(in the rows, 128 means zero)
Where one turn sends some rows of the set: a few examples, then the rows asked:
J382: [115 106 155 129 110 105 123 105 136 104 121 137 145 129 107 139 144 130
 162 107 137 150 170 141 151 113]
J218: [143 136 136 112 162 151 113 122 145 116 139 140 116 100 127 169 111 118
  96 113 138 135 128 108 133 123]
J773: [167 108  86 131 126 153 161 110 148 114 138 128 142 144 139 134 124 110
 130 136 127 145 118 154 155 137]
J738: [127  97 106 138  98 108 162 157 126 101 131 133 103 142 120 108 126 168
 147 121 155 154  92 126 118 122]
J983: [134 119 125 115 118  92 149 148 144 102 119 144 106 162 128 123 108 157
 121  91 174 150  81 121 136 136]
J867: [124 160 121 164 115 154 132 114 136 152 137 114 107 133 118  86 124 107
 156 138 149 131 131 157 144 134]
J18: [140 118 165 140 108 158 167 131 156 137 133  99 111 105 128 126 125 143
 135 113  96 123 144 161 170 143]
J217: [150 104 157 155 114 146 140  98 136 106 134 141 130  82  90 135 138 127
 124 111 134 126 120 156 157 145]
J916: [140 107 134 130  98 153 136 156 172 132 137  92 105 106 136 139 137 148
 120 102  95 135 129 177 153 134]
J656: [124 132 166 145 153 161 119 152 159 137 134 112  95 130 144 129 146 114
 105 159 124 118 121 122 124 146]
J534: [138 127 130 102 148 138 127 103 156 107 127 149 105 102 124 145 107 111
 109 103 144 133 106  92 143 151]
J740: [ 87 119 149 115 133  88 129 120 131  91 110 117 150 121 137 121 153 152
 127 124 158 122 115 111 137 127]
J745: [ 87 122 151 129 115  98 131 112 147 100 134 110 147 129 114 119 125 157
 152 118 158 157 147 128 140 114]
J288: [154  76  86 144 110 116 149 142 142 106 125 144  94 138 114 116 127 142
 138 134 154 144 121 129 107 144]
J133: [142 145 109 166 103 170 145 123 123 145 145 111 111 126 135 103 125  97
 129 130 146 126 116 163 129 135]
J280: [129 138 151 138 129 171 125 130 138 131 137 115 100 120 154 103 146 105
 104 130 106 114 101 120 108 160]
J232: [ 90 143 131 117 133 121 131 144 110 114  85 110 124 127 129 107 159 156
 133 113 154 101 100 113 116 121]
J723: [154 171 156 120 128 165 160 137 154 160 137 139 120 134 140 125 134 141
 122  79 128 109 140 133 153 143]
J733: [101 100  88 129 115 142 123 168 105 154  92 111 108 122 127 129 142 146
 131 111 133 115 126 131 120 117]
J158: [112 130 138 124 106 125 120 141 108 140  94 103 111 111 139 111 158 127
 118  98 141  82 116 104 108 126]
J430: [103 141 167 130 113 122 125 134 164 117 116  95 119 161  95  98 113 163
 146 106 151 153 139 141 130 120]
J470: [156 104  97 141 134 143 128 107 135 139 134 127 150 140 145 152 129 137
 149 145 112 139 106 139 168 124]
J178: [145 114  95 128 125 127 147  99 142 111 138 132 150 136 140 119 132 119
 159 147 116 149 125 145 172 128]
J817: [148 164 138 128 110 168 123 158 149 147 127 149 115 126 161 142 141 148
 132  70 135 111 127 153 140 133]
J396: [172 133 142 117 126 123 138 129 147  99 124 166 157 142 139 103 174 131
 121 119 130 107 103 123 154 141]
J427: [156 120 111 118 136  89 137 137 152 134 131 166  97 165 128 122 120 139
 112  98 164 142 109 117 128 158]
J858: [120 141 156 105 130 113 131 149 165 114  97 108 103 179 120 111 104 160
 120  89 150 144 102 128 135 137]
J313: [101 123 103 128 111 138 152 158 111 119 103 105 101 134 122 102 139 170
 157 121 136 131 105 123 106 111]
J653: [127 142 125 177 125 157 125 126 130 174 142 118 114 131 118 129 143 113
 142 144 157 125 117 158 148 127]
J684: [119 114 165 143 119 117  97 154 161 150 107 110 120 174  98 108 118 146
 121 107 138 143 147 161 149 136]
J549: [131 128 137 114 147 160 121  94 131 111 130 152 121  94 130 152 134 110
 113  99 117 129 106 110 132 152]
J697: [185 122 147 145 125 144 113 140 149 114 127 164 152 145 152 124 158 155
 123 123 126 106  99 131 140 142]
J378: [125 146 161 130 145 154 119 131 167 131 120 112  88 134 139  91 130 111
 112 141 122 115 109 110 125 165]
J757: [186 129 138 124 138 147 152 128 165 118 137 160 149 155 128 117 158 133
 104 116 135 117 113 129 143 155]
J164: [109 112 146 135 118 113  93 122 135 136 125 125 157 140 101 130 116 146
 139 103 140 152 170 138 150 108]
J266: [135 134 174 144 112 116 124 131 145 130 107 105 115 163 102 100 114 141
 151 112 128 138 167 163 151 120]
J379: [107 102 157 106 118  96 117 117 132 110 115 134 144 116 139 138 178 126
 123 103 128 115 130  99 132 134]
J20: [144 148 155 112 138 101 128 144 156 152 109 115  94 182 137 105 103 142
 116  97 125 131 131 133 147 148]
J307: [152 101 115 139 121 109 122 169 129 131 128 172 106 155 128 128 100 150
 111 101 169 144 116 117 127 136]
J208: [101  93 155 123 128 104  99 139 131 110 116 132 161 122 147 135 146 143
 120 124 131 126 157 109 140 122]
J57: [138 111 141 124  85 160 167 154 160 125 125  92  95 104 121 113 134 140
 142 107  96 125 132 148 155 126]
J449: [127 104  91 139  99 147 143 148 113 130  95  95  88 118 128 113 120 136
 147 122 137 112 131 127 103 118]
J150: [144 175 141 103 111 160 150 152 140 141 113 140 114 126 144 116 150 133
 134  70 128 100 125 127 149 125]
J969: [144  67  93 145 108 125 127 171 120 130 120 132 109 138 111 113 125 162
 123 132 131 138 114 123 114 125]
J41: [167 107 140 150 112 133 116 127 150 112 150 126 128  88  82 136 133 135
  93 109 145 132 118 159 142 123]
J761: [126 115 142 118 135 114 115 172 160 143 105 136  96 180 145 133  96 142
 109  96 143 146 128 134 149 149]
J979: [157  95 138 146  94 133 147 117 151 102 143 137 113  83  78 121 127 126
 123 109 154 133 113 137 150 133]
J550: [ 95 115 142 135 121 121 105 165 110 134  94 131 133 116 142 123 168 134
 112 112 157  92 132 122 123 130]

J550 moves to J733
J983 moves to J858
J158 moves to J449
And these:
J979 moves to J534
J656 moves to J653
J757 moves to J723

Where one turn sends some rows of the set: a few examples, then the rows asked:
J88: [171 115 127  92 159 129 117 105 140 135 162  75 125 142 157]
J223: [124 137 139 129 130 155 164 126 135 155 168 144 138 138 115]
J115: [148 117 194  79 106 116 129 115 142 139 115 132 123 121 152]
J19: [136 145 151 134  87 163 150 127 149  99 133 136 136 138 155]
J354: [125  91 134 105 127 133 162  99 144 129 128 118 124 131  98]
J525: [139 138 145 102 111 136 154 113 140 152 168 142 101 146 106]
J616: [139 140 149 113  77 153 147 120 158  98 131 133 116 143 143]
J146: [166 134 168 121 111 119 132  93 117 120 139 124  85 143 146]
J444: [164 114 123 106 165 143 118 117 142 136 160  74 150 145 133]
J460: [125 130 139 119  87 163 158 125 161 101 129 133 137 137 135]
J277: [128 126 167  83  93 134  95 113 140 113 143 149 132 152 140]
J968: [168 121 128 111 167 137 119 110 134 135 163  78 142 138 168]
J736: [136 129 182 134  96 135 129 122 135 137 123 138 157 119 177]
J941: [142 116 179  94  77 117 126 109 152 135 119 132 121 127 151]
J452: [164  94 114 111 168 143 129 110 138 143 163  90 135 145 149]
J584: [175 128 135 117 162 142 110 117 132 133 164  76 144 147 150]
J454: [141 127 197 116 124 133 134 128 128 141 118 137 156 113 173]
J24: [136 126 154 165 143 151 154 114 111 127 138 128 154 126 151]
J762: [174 108 124 121 165 141 121 110 127 140 166  92 130 147 167]
J55: [159 108 120  98 167 137 126 109 143 137 160  75 145 137 151]
J276: [175 121 132  97 156 134 110 111 140 133 162  73 129 151 136]
J432: [122 135 170 116 109 150  98 125 126 116 145 154 162 145 160]
J270: [105 110 154  92 108 151 111 122 146 119 138 149 167 143 127]
J959: [176 100 120 103 157 134 120 104 135 141 164  89 115 150 153]
J75: [147 159 158 134 119 144 147 121 121 150 174 147 112 144 139]
J99: [116  99 162 108  97 136 146 120 158 142 114 133 164 115 138]
J574: [123 101 178  89 124 132 148 126 149 145 111 132 159 111 138]

J460 moves to J616
J452 moves to J959
And these:
J88 moves to J968
J223 moves to J525
J146 moves to J24
J454 moves to J574
J270 moves to J277
J736 moves to J99
J584 moves to J444

